runs of hidden systems:
K151, run 1 (10 x 18):
[[ 13 -32 -12  18   0   4 -47 -40   4 -15  -5  23   7   3 -18  20   4   4]
 [ 28   5 -11  21  -8  -6 -16 -11  21 -24 -20  19   5  11   3  32  28 -26]
 [  3  -7 -31 -15 -12  -4  -8  -4  18 -41 -37  -2  10 -13  -2 -10  19 -21]
 [-19   0 -23  15  15 -19   3 -13  11 -37   4  21  14   1 -17 -28   5 -17]
 [ -2  37  -4   7  15   3  21   9  11 -32  15 -13  26  13  24  -8  13 -24]
 [-34  18  21 -31  -3  -2  18  29  14 -23  -8 -16  18 -11   3 -25  -5  -9]
 [-38  30  -2  -4   1 -25  32  11   3   8  24   1 -11  -1 -14 -27 -25  12]
 [  9  25  15  -6   2  11  15   3 -12  24  44 -28   2   4  28 -29  -5  11]
 [-14 -11  45 -24  -1  -6  -7  34 -18  24  16  -9   3 -15  14   6 -20  13]
 [ -3  17  -3  -7 -18  -8   5   1 -20  41   6   3  -6 -12 -23  32 -32  38]]
K52, run 2 (10 x 18):
[[ -9 -65 -10   4  13  13 -46 -38 -16  11  -1  52 -12 -14 -34 -12   6  32]
 [ 47 -10 -24  53  40  15  20 -16 -22  -3 -19  29  27   8 -10  51  15 -29]
 [ 15   5  -3 -26 -24  42  -6  28  27 -40 -80   6  23 -12 -15  13  39 -17]
 [-58 -19 -33  -2   3 -27  17 -37  37 -19 -32  40 -35  -2 -49 -30   5   1]
 [ 16   1 -61  37  44  17  27 -35 -12 -40  12 -33  18  21  17 -42  -1 -35]
 [-37  31  40  -3  25  41 -24  35  37 -64  -9 -14  29  28  26   3  12 -18]
 [-76  59  -4 -23 -19 -60  45  -6  31  -9  -8 -15 -10   4 -15  22 -35   6]
 [ 23  33 -19   0 -33 -10  11 -26  12  12  48 -67 -17  13  18 -85 -24  -9]
 [-26 -16  52   8  32  -9 -44  34   1  -9  78   2 -17  13  71 -13   8   7]
 [-19  39  19 -21 -10 -34   2  20 -48  20  24 -26  41 -22   9  80 -62  35]]
K52, run 3 (10 x 18):
[[-32  23   4   2  -1  26   2  -8  40  -1 -21   8 -33  30  -7  11   6  19]
 [-13   2 -29  -2  -5 -22  14 -44  19  -3  -4 -34 -26  16  25   9  -4 -12]
 [  3   7  -5  15  -7   5 -49   6  16 -32  15 -29 -10  23  15 -12 -17  -1]
 [-23  40   1   4  -5 -25 -16  -6  13 -13  33  21   3  11  21  35   6  21]
 [ 20  21   8 -19 -40 -35  -1 -24  -1   2  14 -31  24 -12   9   3 -12 -15]
 [ 12  -5  22   7 -22 -28 -30  38   7   2  35  14 -15  -7   0 -36   1  -4]
 [ -2  -3 -11 -11   9 -20   0   3 -45  14  40  23  23 -31  19  11   2  26]
 [ 34  -6  44  -5  -8  12   0  -4 -17  25   2  -4  44 -14 -25   4 -16  -9]
 [ 14 -15  16  -3  -6  -9  24  53   0  31 -18  38 -28 -16  -9  -3  24  -7]
 [ -5 -40 -37 -23  10  19  10 -15 -40  18 -19   4   3 -36  -9 -13   1  24]]
K679, run 4 (10 x 18):
[[ 30 -29  31  33  28 -16  10  16 -12   7  25  28  12  -2 -10 -20   8 -40]
 [ 14 -10 -32 -24  15  15  28  30 -43  11 -24  -4  10 -34  30  25  22   7]
 [-21 -17  35 -25   6  32   8 -23  -1  14 -17  23  29 -15 -52 -15  -8  19]
 [  7  -9  -8  33  31  -4  55  -6  16  23  -9  17 -37  23  -3  -1  18 -31]
 [-15 -26 -35 -26  12  46  -4   0 -16 -11 -40 -39  -8 -10  16  -9  -8  14]
 [-52   5  18  14  22   4 -14 -23  25 -21  -7  34  12  24 -45  22 -25  13]
 [ 20  48 -29  18 -15   1  38 -21  30  10 -11 -25 -28  33  17  16  13 -15]
 [-23 -19   1 -28 -20  10 -45  15  22 -39 -18 -36 -12  -2   3 -48 -13  -1]
 [-34  26 -20  30  11 -53 -12  -6  -1 -20  43  30   5  10 -10  25 -28  13]
 [ 52  57   1  -3 -30  28  -1  -5  -1  10  20 -46  23  14  30   2   2   4]]
K226, run 5 (10 x 18):
[[-20  -3 -19 -30 -19  -1   7 -26  -2   2 -12 -21   5 -17 -24 -31 -22  15]
 [  2  -8  11  42  19 -10 -14   3  14  -4  33  24 -20  25  -9 -16  -3 -11]
 [ 16   8 -17  -9   8  19   5   6  -9 -16 -12 -23  14  -4  47  30  23  -9]
 [-34  11  29 -29 -20  -8  -5   2  12  -8 -20   2  24 -15 -39  -3 -25  11]
 [ 15  13 -22  29  -7 -28  19  -5  13  27  23  29 -40  13  -3 -11  16   1]
 [ 11 -22  -6 -16  10  24 -16  -5 -16 -15  12 -45   9  -7  41 -31   3  -4]
 [-32   1  37   0  17  -8 -12  25  -5 -11  -1  27  24  -6 -21  40 -19   8]
 [ 33  43 -23   2 -31   0  35 -19   6  35  -9   5  -8   2  -2  17  25   9]
 [ -4 -44  17 -22 -13   2 -18   0  10   1   4 -17 -17 -15  -1 -67   1  -8]
 [-14 -19 -16  32  43 -19  -6  21 -36  -6  20  21  -1  -1   8  36 -20   5]]
K226, run 6 (10 x 18):
[[-43   0  18  28  23 -32  -7  30  19 -17  -7  12 -20  25 -21  39 -37 -14]
 [ 17  62 -54   1 -29  24  12  -8  13  -5 -15 -21 -12  17  19  19  15  22]
 [-40 -24  38 -31 -20 -11 -38 -25  44 -19   8  -2 -14   2   0 -42   1   1]
 [  3  10 -26  34   8 -65  -7  22 -17  -9  35   4 -13   3  29  40 -18 -10]
 [ 22  51  -8 -24 -29  47 -27 -10  -9 -18  12 -20  52  -5  13 -11   8  32]
 [-20 -23  66 -18 -11 -44  -8  -6  26  17  19  54  -7 -14  -7   5  28  -8]
 [ 44   4 -48   6 -12 -36  28  16 -51  27  21 -28  -4 -29  24   4 -18  -6]
 [  1 -10  29 -11  14  64 -35  10 -18  -5  15  14  39 -11 -27 -49  -4  35]
 [  9 -30  38  19  28 -20  33 -14  -1  42  -4  44 -16   5  10  60  31 -17]
 [ 39   0 -29 -22 -32  18  26  19 -27  17 -46 -68   9 -23 -18 -21 -34 -12]]
K267, run 7 (10 x 18):
[[-19  -6  10  -6  -6  14 -19  18  29 -31 -26 -12  -6  10 -16 -24  -6 -12]
 [-38   9 -25  11  15 -28  10 -17  12 -10  23   8 -26  11  15   0   2   6]
 [ 12  33   7   1 -11  18 -13 -18   7  -8  11 -42  18  20  20   9 -14   1]
 [-20  17  37  -9 -14 -23 -12  42  29 -15   5  14  -5   1   1  -2   3  -9]
 [-16  16 -30 -22 -20 -36  17  -8 -15  18  25 -15 -13 -19  17  -7  -8  23]
 [ 30   2  35   6 -13  15 -29  -7  -7  10  37 -16  23   3   4 -32  -9   2]
 [  6  -5  22  -5   8 -22   9  49 -16  15  15  34  -2 -20  23  25  25   0]
 [  3  -6 -10 -32 -24   0   7 -15 -32  34 -13 -15  11 -34 -19   9 -25  30]
 [ 36 -26  25  24   6  11  -3   0   4  20  10  31  -5   3 -35 -44  13 -14]
 [ 17 -34 -30  -1  29  12  17  17 -28   6 -20  10 -10 -19  35  29  33  -5]]
K679, run 8 (10 x 18):
[[ 28  44 -26  28 -24 -32 -13  26   3  -4  36   1 -18   9  22   9   3   4]
 [ 16   4  20 -31 -32  -3 -43   7  -9  -8  31 -20  28 -20  35 -15   9  15]
 [ 11  -1  39   7 -12 -54  -4  27 -15  13  30  24  17 -18 -14  12 -14 -14]
 [ 55  10 -16  -3 -16   7  16  25 -39  40  16  10   4 -27  16  -4  22  16]
 [  5 -54  44 -22  16  15 -11  -3 -17  16  10  24  19 -30   1 -25  22  -1]
 [ 11 -29  -1  15  27 -18  43   4 -31  35 -14  26  -3 -14 -11  40  -3 -12]
 [ 26 -16 -16 -10   6  69  11  -5 -15  23 -41   5   1  -8 -19  -6  20  20]
 [-35 -46  18   3  34   5  11 -36  27  -9 -26  33 -13   9 -18  -4  22 -16]
 [ -2  -4 -59  15  15   5  33 -23  -6  -2 -46 -27 -16  12 -15  28 -21 -10]
 [-21  15 -10   7   6  58 -28  -6  32 -40 -32   1  10  22 -27 -17   0  14]]
K927, run 9 (10 x 18):
[[ 40   8   1  -2  -8   2 -28 -43   4  -3  25 -12  18  10  66  41  39  -4]
 [ 15 -15  33 -35 -37 -20 -28  32 -16 -17 -27 -14  47 -39 -27  10 -26 -14]
 [ 15  23 -47  16 -21 -40  15  19 -20  23  19  62 -18 -26 -22   4  20  32]
 [ 55 -37 -15   6  12  32  -2 -67 -15  14  18 -12  16  -4  34 -29  40 -10]
 [  5 -50  34   4  34  -3  -6  59 -24 -23 -36   3  29 -21 -16  19 -16 -46]
 [-17  49 -56   2   4   9  61   7 -23  27 -26  26   0 -10 -29  37  -6  42]
 [ 18 -27  18   2   2  42  17 -68  37  28  -3   5 -16  21 -19 -68  33 -12]
 [-25 -55  -1  24  42 -31  -5  54   6 -37 -25 -26 -37  12  22   9 -20 -59]
 [-48  58 -45  -4  13  43   2  -6 -25 -14 -15 -12  26   9 -23  41 -44  65]
 [ -1  30  72   3 -22  17   9 -49  77  21  12  36  -5  37 -27 -26  38 -10]]
K267, run 10 (10 x 18):
[[ 20  42  -7 -30 -24  27   7 -11 -10  -1  -4 -18  42 -12  28  19  23  23]
 [-18 -20  55 -21  -7 -29   0  17  15 -10  -2   5  20 -18 -29 -30 -13 -30]
 [  4  15 -52  11  11 -19  41  23 -38  17  25   3 -13 -19   7 -20  -6  14]
 [ 13 -10  36 -21   7  64 -22 -20 -11  13   8 -16  31  -1   7 -12   4  23]
 [-14 -19  45  13  22 -34  34  34   6  17  -5  29 -13  -1 -14  27  -1 -32]
 [ 10  10 -58 -14 -21  21  20   9 -25  27 -32 -27 -24 -15 -12  -2 -20  31]
 [  0 -43  37  12  14  32 -37 -35  29   3   9  23  -9  18 -16 -42  18  -2]
 [  9  -7 -18  28  32 -29  28  16 -12   3  -8   4 -21   8  38  63  12 -30]
 [ -7  20 -18 -20 -34  37 -37  -3   1 -13 -47 -24  14  -1 -39  19 -37  33]
 [-17  -5  13  20   0 -29   7 -31  54  -7  15  56 -29  17 -20 -39  38 -16]]
K927, run 11 (10 x 18):
[[ -7 -15  29  -8 -27  -1 -33  57  20  23  -8   8 -58   3  -2 -10  -4  16]
 [ -2 -12 -26   6 -11 -11 -33 -34 -12  28  18  -3 -37   7  29  51  -7  41]
 [ 50 -10  28  15 -26  27 -60 -14   5   1  -7  -8  29  12 -22  23 -10  -1]
 [ 19   1 -14  -4 -33 -29 -11  36  15 -11 -41  38 -12 -18  -5  47  34  -9]
 [  9 -19 -59 -10 -20 -10  -6 -64 -17   1 -14   4  12 -21 -21  -6  -1  18]
 [ 34 -25   7  46  25   7 -22  -6   4 -33   7  34  27  11 -26 -22  15 -37]
 [-10  17 -36 -10  22  -3  36  17  -7 -35 -39  -2  24 -11  24  40  25 -22]
 [-35   7  -2 -26   0  12  30 -34   0   0 -13   1  32 -16 -55 -43 -22  15]
 [ -6   6   7  40  26 -21  30  14  29  -4  32  22 -35  27   3 -45  15 -33]
 [-27   2 -18 -21  28  27   9   6 -11 -27  -1 -59   7   3  60  -1  -5   2]]
K151, run 12 (10 x 18):
[[-17 -31  14 -14  37  25 -14  64 -54  -4  18 -17  17 -26  16 -17 -30  20]
 [-30  33  26  -2  16  16  19 -23 -17  38  10  28  27   3 -32  61 -25  47]
 [ 49   7  28 -10 -39  10  41 -13  23  72 -20 -16 -37   9  -3  -5  19 -14]
 [ -2 -79 -26  -3  10   4 -29  40 -28  16 -15   0 -62 -21  10 -28  -5  10]
 [-10 -16 -23  40  46  28 -38 -56 -33  -8  18  20  27  18 -13  52 -30  38]
 [ 51  22  55  12 -24  31  -7 -26  51  10 -37  12  18  33 -10  50  38 -33]
 [-15 -35 -45 -26 -37 -34   0  39  30 -20 -74   3 -64 -23  -6 -10  27 -20]
 [-24 -22 -79  34  33  -3 -25 -65 -16 -42  31   8   3  10 -21 -50 -23  17]
 [ 29  32  58  41  35  25 -16  -9  28 -38  38   9  56  44  38  18  34 -46]
 [-44  31  11 -59 -42 -24  18  65  35 -39 -73 -27   4 -26  12  35   7 -22]]

runs to name:
run 13 (2 x 18):
[[-13  -1 -15  16  18 -10   0  -4 -15  -5   7  -8  -1   5   7  30 -25   6]
 [ 11  31  11  -4 -15  32 -11   0  12   3 -11  -6  11  10  -4  17   4  17]]

K679
run 14 (2 x 18):
[[  0  23   8  17  17  18  56  50   3  37   2   6 -35  14 -13 -18  -2   1]
 [-38 -27   1 -32  18  26   6 -10  -3  22  12 -13 -33  -6  36 -28  11  30]]

K679
run 15 (2 x 18):
[[ -1  37 -21   4   7 -20  55  -1 -12 -13 -19  22  44 -16 -27  28   4 -19]
 [ 11  23 -11 -14  -7  38  41   7  13  -4 -19 -21  11  -4 -17 -67  15 -12]]

K679
run 16 (2 x 18):
[[ 15 -22  13  -7 -17 -26  19 -27  25   7 -46  48   1 -15 -20  43  48 -28]
 [ 22 -39 -63   5 -11 -13  -6  11  -9 -35 -49  -2  -4 -24 -35 -38   0 -26]]

K52
run 17 (2 x 18):
[[ 11   1  -6   1  13  23  37  42  -3  11 -29  27  -7 -11 -12  -7  30  -4]
 [-26 -46 -12 -23  17  17  15 -27 -14  13 -28 -18  -8 -14  -6 -10 -13   7]]

K267
run 18 (2 x 18):
[[-27  -4  36   8  40 -13  33 -10 -18  16  17  41  37  -7 -37  20 -18   2]
 [ 46  18   1  -9  -9  17  61  35 -13  21 -34 -30  16 -15 -10 -14   2 -32]]

K52
run 19 (2 x 18):
[[ 20 -26 -30  21  13 -10   7  23 -31  12 -20  12 -10 -15 -22  16 -17  -3]
 [ 17  -6 -19  11  12  59  -4 -25  -5  -3 -25   2  19   7 -26 -11   5  10]]

K226
run 20 (2 x 18):
[[ 19  11   9   7  14  41  21  34 -13  38  -1  -9 -23  14  23  19  11  15]
 [-17 -25  14 -35 -14  24  -7 -16   5  28 -32 -10 -21  -7   4  30   1  25]]

K52
run 21 (2 x 18):
[[  0   4   6 -42 -39   9 -58  12   0  -7  24   5   3 -26  38 -19  29  44]
 [ 11 -25  35  -1 -12 -66 -29 -16 -22  25  49  19  15 -21  14  33 -12   2]]

K927
run 22 (2 x 18):
[[ 25   6  14  -9 -20  25 -14  -1   8  14  22 -20  -7   3  12 -50  10   8]
 [-28 -28  22  -7  14 -33 -18  24 -12   4  24  13 -14 -13  24  21  -7   6]]

K151
run 23 (2 x 18):
[[ 34  -2  43   4  -8   5  20 -41  26  12  -7 -14  25  15  -9 -12  14 -43]
 [ -5 -18 -13  -8   2 -29  25  75  -7 -12 -30   4 -21 -26  -3 -22   7 -29]]

K226
run 24 (2 x 18):
[[  4  12  48  -7 -21 -35 -28  -3  24 -25  17 -15  25   7  23  27   0 -31]
 [ -6  30  -9  -9 -41 -60  -9  42  -4  -4  19   7  -3 -24 -15  -8 -22   9]]

K52
run 25 (2 x 18):
[[ 22  37 -28   5 -20 -23  24  -1 -11   9  16 -48  -2   5  17   1 -27  -6]
 [-17   5  29 -13  -6  30 -38  31  11 -12  20  14   3  -2   1 -41  10  27]]

K226
run 26 (2 x 18):
[[ -1 -14  14   4  11 -10 -18 -42  17 -16  16 -23   2  20  39  22  10 -23]
 [ -3  37  -1  14 -12 -22 -20  42   3 -28  -5  -8  13   9  -8  37 -30  -6]]

K267
run 27 (2 x 18):
[[ -5  30   7  -8 -21  34   6 -30  23  29 -16   5  -4  14 -36   2  -5  32]
 [  0 -23  11  20   7  -9  -1 -13  42   0   5  -2 -47  28  15 -30  21 -31]]

K679
run 28 (2 x 18):
[[ -9 -24  51  -6 -11  -8  -3  -6  42  12 -27  38 -13   6 -31   8  18 -18]
 [  5   6 -66  18 -11 -27  17   6   4  -3 -19 -18 -45   7  11   7  -5  -6]]

K151
run 29 (2 x 18):
[[ 33  14 -29  15 -11  11  25   1   8  11 -15   8 -15   5 -13 -16  19  -8]
 [-17 -35  -9 -12  18  12 -16  -9  -1 -27  -2  -3   3 -12  15 -33  15  -7]]

K679
run 30 (2 x 18):
[[-12 -18  22   2  11  13  16  -6  36  -4 -40 -15 -21  24  -2  10   6 -32]
 [-44  11 -26  -2  -3  -3   2  12  13 -18 -34 -20 -23   8 -26   1 -38   7]]

K927
run 31 (2 x 18):
[[ 11  22 -28   7  -4  10  -3  17 -15 -23 -18  15  30 -12 -21  12   0   6]
 [ -4   0  -2  -9   0  -3  20 -28  14   1  -7  34  12 -10 -10  -9  36  -4]]

K927
